In the data rows, the value 128 means zero.
Each group lies on its own hidden line, plane or larger flat surface, and each surface passes through zero. There are 3 groups. Groups are numbered from 0 in the order they first appear among the rows asked about.
The rows in order, each followed by its group:
[165 129 147 167  89 143  79  85] 0
[133 120 113 140 151  81  97  77] 1
[116 148 100  85 171 100 186 165] 0
[ 69 100 120 108 156 130 163 177] 0
[121 127 146 116 106 179 161 180] 1
[127 155 105  83 167  95 188 158] 0
[114 146 106  78 166  98 188 166] 0
[142 120 116 147 147  75  96  80] 1
[139 119 107 149 158  44  75  56] 1
[136 123 120 141 148  71  90  75] 1
[142 109 150 175  92 151  68  93] 0
[176 139 151 166  92 144  75  78] 0
[ 51 152 121 107 205 115 185 180] 2
[ 62  77 145 152 122 169 111 146] 0
[173 112 131 138  80 140  90  98] 2
[144 123 111 143 159  69  91  69] 1
[176 117 130 137  85 135  93  94] 2
[ 99 137 101  84 171 109 189 168] 0
[131 121 116 136 149  90 108  99] 1
[103  86 156 177  95 169  79 113] 0
[157 122 151 171  85 147  68  87] 0
[207  99 128 144  45 142  62  67] 2
[136 121 116 136 150  87  97  90] 1
[ 45 153 127 111 203 115 185 185] 2
[134 125 120 139 140  95 108  98] 1
[196 104 138 148  58 144  70  77] 2
[ 93  80 152 170  98 165  77 116] 0
[137 158 102  80 167  96 186 152] 0
[175 180 108  88 146  88 167 122] 0
[190 115 136 142  65 136  84  85] 2
[ 98  87 157 176  92 167  76 113] 0
[130 148 106  84 168 100 191 158] 0
[121 136 138 111 107 173 163 173] 1
[144 119 155 173  85 155  71  90] 0
[ 66  95 119 101 164 140 159 171] 0
[198 104 136 146  53 136  70  77] 2
[198 107 130 148  52 142  72  76] 2
[193 185 112 103 134  89 144 103] 0
[139 121 110 140 154  72  91  74] 1
[ 67  99 116 104 162 136 171 178] 0
[142 118 115 140 159  56  84  62] 1
[192 114 134 143  67 141  73  81] 2
[156 166 106  88 156  92 174 139] 0
[209 101 134 149  40 144  65  67] 2
[168 108 131 137  83 134  93 101] 2
[ 91 124 110  84 169 110 182 170] 0
[100  88 153 174 101 168  78 115] 0
[202 182 119 119 124  97 131  95] 0
[187 150 141 157 101 131  88  82] 0
[206 104 129 149  46 144  67  79] 2
[114 137 138 116 106 183 161 179] 1
[ 86  77 152 170  98 170  85 125] 0
[106 139 149 116  92 212 184 204] 1
[168 169 102  87 153  87 170 135] 0
[176 146 145 161  89 131  81  80] 0
[194 183 113 112 133  90 142 104] 0
[115 137 147 111 104 194 175 189] 1
[199 180 125 130 119 105 118  88] 0
[ 49 153 126 114 206 116 185 179] 2
[147 118 154 176  86 153  65  92] 0
[ 76  77 150 160 109 166  98 136] 0
[199 177 123 126 118  99 118  93] 0
[ 97 126 104  85 165 105 185 168] 0
[ 56 149 123 114 196 116 181 176] 2
[196 180 122 123 114 100 120  87] 0
[ 81 146 123 111 185 122 167 163] 2
[140 121 115 149 164  53  85  64] 1
[126 152 101  80 170  99 188 163] 0
[112 138 145 106  90 218 184 210] 1
[205 100 134 145  48 143  65  76] 2
[162 120 131 135 100 131 101 105] 2
[124 129 139 120 112 164 147 161] 1
[ 68  97 118  97 165 127 168 175] 0
[195 162 137 148  99 116  95  82] 0
[ 61  73 144 145 122 167 113 152] 0
[177 111 129 139  79 136  89  90] 2
[190 106 134 140  60 141  70  86] 2
[ 55  90 129 118 147 145 156 177] 0
[133 119 114 146 146  83  96  84] 1
[173 178 103  85 150  84 166 126] 0
[157 121 149 174  90 140  75  84] 0
[115 130 144 113  97 202 171 193] 1
[120 132 140 115 107 184 168 179] 1
[170 116 129 137  84 137  95  96] 2
[110 143 149 112  92 224 178 206] 1
[143 125 117 139 154  64  88  68] 1
[ 50  85 126 118 151 144 147 173] 0
[114 135 150 106  89 218 181 211] 1
[140 159 102  81 164  93 175 152] 0
[ 96 137 126 121 163 126 159 151] 2
[193 155 134 155  91 119  91  79] 0
[ 59 151 124 117 196 113 185 179] 2
[135 127 119 133 144  94 104  94] 1
[188 188 115  99 144  87 151 114] 0
[121 136 139 116 110 181 161 170] 1
[102 137 108  79 170 105 182 167] 0
[216 102 135 148  43 146  58  66] 2
[164 175 108  88 152  89 174 131] 0
[153 168 101  78 160  89 185 146] 0
[ 87 122 108  87 170 112 180 173] 0
[119 133 138 120 107 164 157 167] 1
[143 119 109 146 165  47  73  54] 1
[199 167 134 146 109 113  99  80] 0
[192 106 133 141  68 135  80  81] 2
[ 65  73 143 150 121 163 106 150] 0
[109 142  99  84 170 101 193 162] 0
[186 177 110  92 148  87 159 120] 0
[ 63 148 123 115 195 112 179 180] 2
[138 117 120 137 150  78  95  79] 1
[112 137 146 109  89 210 177 207] 1
[ 88  83 150 170 101 170  83 124] 0
[138 121 119 134 150  80  99  77] 1
[ 62  95 118 106 152 134 163 171] 0
[142 119 110 144 159  55  81  56] 1
[185 107 131 140  72 138  86  91] 2
[201 104 134 148  48 141  70  76] 2
[ 73 148 126 119 177 119 171 167] 2
[202 180 119 116 126 101 132  98] 0
[204 173 127 133 109 107 112  88] 0
[135 123 123 135 145  94 102 104] 1
[ 51  79 132 125 137 154 133 168] 0
[113 137 144 110  93 206 177 207] 1
[102 135 105  84 171 105 182 173] 0
[133 124 118 137 142  92 105 100] 1
